In the data rows, the value 128 means zero.
Some points, one per row:
[157 050 160 124 255 120 119 141 153 207 151 106 158 175 134 033 158 120
 084 063 102 236 070 229]
[114 067 097 138 075 101 143 136 136 124 172 037 106 121 157 134 101 158
 171 097 108 105 162 090]
[111 122 171 093 143 099 109 120 086 136 099 153 104 125 135 076 137 140
 175 114 037 102 205 105]
[076 125 166 059 076 097 123 177 213 136 169 084 179 083 131 189 087 151
 134 086 182 117 093 102]
[078 168 090 076 095 109 115 143 127 162 151 172 186 125 080 122 079 138
 147 147 154 135 115 154]
[051 110 113 039 070 087 096 144 127 123 182 205 202 185 079 151 106 104
 132 180 202 148 126 165]
[151 187 138 093 127 136 156 100 089 107 028 136 163 123 130 152 112 153
 087 140 175 141 156 057]
[144 128 145 056 146 140 122 139 143 129 062 113 144 110 210 137 123 074
 141 124 103 115 113 105]
[125 088 107 114 096 179 048 133 145 141 097 125 185 110 111 110 176 122
 198 149 131 104 165 215]
[200 041 128 155 164 142 124 098 118 062 099 106 121 118 114 148 185 153
 129 127 070 073 153 102]
[159 125 110 178 068 110 165 130 152 113 047 134 147 166 105 198 149 157
 135 090 090 091 071 098]
[210 143 150 160 198 102 141 108 180 179 143 154 175 177 085 174 151 105
 189 100 058 091 141 115]
[111 133 193 174 177 065 083 153 152 216 131 090 011 091 089 144 214 126
 090 156 065 107 126 103]
[048 135 126 138 078 071 096 173 131 167 129 130 048 129 106 105 121 123
 127 161 129 125 167 219]
[103 102 201 148 138 126 138 074 125 155 075 158 171 168 156 084 202 122
 163 145 173 202 057 136]
[158 123 060 065 092 151 153 140 131 135 151 070 073 108 082 106 103 149
 132 183 096 106 135 128]
[056 135 127 107 145 085 143 176 183 122 123 081 096 138 141 191 127 106
 128 133 142 204 124 129]
[179 132 162 138 177 104 193 074 127 156 117 175 172 198 175 147 134 094
 156 097 190 110 085 231]
[122 205 101 064 033 155 150 201 118 123 160 144 115 077 059 155 106 134
 135 203 092 139 145 131]
[195 138 133 126 202 120 129 117 103 119 128 089 100 199 131 160 147 088
 150 103 073 071 119 117]
[119 153 164 082 135 093 144 171 146 126 155 172 161 177 083 133 186 065
 124 187 132 114 161 107]
[103 178 154 087 111 075 100 130 159 139 092 137 059 189 119 103 136 136
 208 114 184 183 137 157]
[171 196 167 149 149 119 228 127 134 129 181 171 066 146 084 158 188 038
 136 138 091 107 138 100]
[106 069 182 166 135 142 132 137 143 155 118 084 130 136 069 160 225 194
 106 073 070 143 101 084]
[186 160 164 148 103 138 124 141 193 173 150 067 085 106 163 209 242 086
 159 151 080 161 082 158]
[126 113 128 195 141 120 149 116 179 136 220 118 141 124 108 124 147 120
 064 139 096 120 149 085]
Then 24 other points, each followed by its number:
[173 137 181 164 111 105 165 158 126 123 134 030 114 123 150 211 137 139
 081 096 136 167 122 045] 0
[136 095 135 095 128 105 174 188 068 168 080 116 083 138 104 163 110 131
 108 126 124 141 139 095] 1
[111 122 139 120 095 191 149 178 184 066 083 139 144 082 121 164 154 146
 093 114 112 164 055 054] 2
[185 117 101 173 163 133 129 086 053 059 134 092 125 134 144 126 112 099
 109 068 076 041 154 073] 3
[080 100 124 132 116 162 105 176 118 101 098 148 149 088 118 071 104 108
 054 153 151 147 139 083] 4
[044 167 123 088 053 113 132 193 102 077 161 134 094 082 100 105 078 099
 091 142 174 106 159 091] 5
[105 100 177 195 154 123 118 089 105 113 079 104 143 154 137 069 168 191
 092 082 090 134 131 131] 6
[140 098 160 193 165 039 105 108 218 255 131 086 114 101 135 211 255 113
 115 105 058 151 184 167] 7
[079 054 090 127 137 106 143 156 127 115 127 118 138 184 103 062 105 108
 134 120 176 105 097 161] 8
[143 177 121 114 094 113 191 143 128 111 079 091 099 091 137 134 079 101
 098 139 151 029 130 171] 9
[106 098 151 161 121 111 086 196 162 120 122 146 107 116 085 167 071 118
 109 120 124 130 153 038] 10
[137 098 075 164 096 123 143 200 098 111 154 153 176 152 111 169 064 116
 177 103 156 130 075 152] 11
[189 118 105 128 170 132 255 101 160 135 171 160 152 154 126 141 184 056
 172 147 099 022 163 111] 12
[070 141 136 155 070 107 118 171 098 123 140 134 139 096 112 166 084 167
 106 108 117 144 217 123] 13
[176 168 168 025 205 114 164 076 127 156 098 112 102 155 208 084 108 113
 106 122 074 164 119 241] 14
[080 137 004 112 052 129 140 145 146 106 198 128 142 077 056 096 067 147
 152 163 167 121 145 129] 15
[215 097 137 137 094 107 104 203 126 158 126 128 221 165 173 069 155 114
 168 119 062 181 132 114] 16
[214 184 146 100 148 138 145 095 098 144 055 147 157 146 192 139 162 118
 096 131 112 084 159 150] 17
[133 114 129 125 057 101 077 133 104 137 165 162 180 127 092 135 116 082
 125 150 158 149 078 123] 18
[122 160 198 208 096 079 101 105 104 023 101 149 171 076 149 147 148 105
 072 075 140 133 209 128] 19
[115 082 125 167 146 048 097 152 176 120 119 085 078 111 147 160 146 144
 108 097 140 115 162 040] 20
[083 109 106 163 064 110 153 180 166 103 159 143 116 109 107 096 139 111
 190 129 077 128 106 168] 21
[238 089 142 140 128 143 123 070 123 081 039 122 140 206 170 192 123 116
 117 150 126 095 091 109] 22
[110 028 169 155 104 173 157 061 165 106 104 184 127 161 151 129 153 122
 108 115 156 127 133 204] 23
Which of these numbered points is nearest to each point below, ignoring the 3 directions in which the first points spread most? Its number follows each.
[101 112 094 185 141 108 125 162 190 119 213 122 142 079 099 097 165 163
 123 115 149 200 161 089] > 15
[117 151 107 097 103 129 079 098 076 155 129 189 177 220 071 196 124 101
 185 100 149 108 094 167] > 18
[100 145 156 055 138 133 144 170 121 139 139 111 140 160 129 116 094 109
 039 159 135 130 117 137] > 5
[154 197 179 073 154 128 149 063 114 144 114 125 151 155 149 145 180 073
 096 123 127 110 131 161] > 17
[103 131 045 189 158 099 049 139 176 201 203 134 053 088 045 157 149 163
 186 171 083 129 165 223] > 15
[111 168 059 136 168 137 090 098 150 169 125 135 073 037 106 096 107 149
 174 145 095 207 073 149] > 15
[109 138 086 077 099 112 156 155 101 105 154 214 124 132 134 102 142 080
 159 134 133 125 129 169] > 21
[105 130 100 134 120 197 141 073 143 110 155 090 079 082 112 103 099 198
 166 165 156 113 167 143] > 15
[134 107 123 074 125 083 131 190 126 174 226 169 168 152 128 138 125 115
 152 196 168 103 111 168] > 12
[154 173 139 076 176 132 089 076 104 133 067 111 072 159 118 105 126 100
 106 137 156 128 136 178] > 17
[189 116 179 096 235 188 212 098 057 229 007 119 126 170 182 000 167 086
 173 112 026 221 067 168] > 14
[117 098 071 085 151 145 118 118 131 120 093 151 093 063 124 073 071 169
 117 152 190 114 135 101] > 4
[235 155 174 124 092 065 118 185 131 141 147 044 120 142 207 174 144 102
 043 119 101 190 079 175] > 0
[134 100 104 153 165 079 097 083 181 167 169 125 068 085 036 227 205 131
 130 104 106 139 157 138] > 7
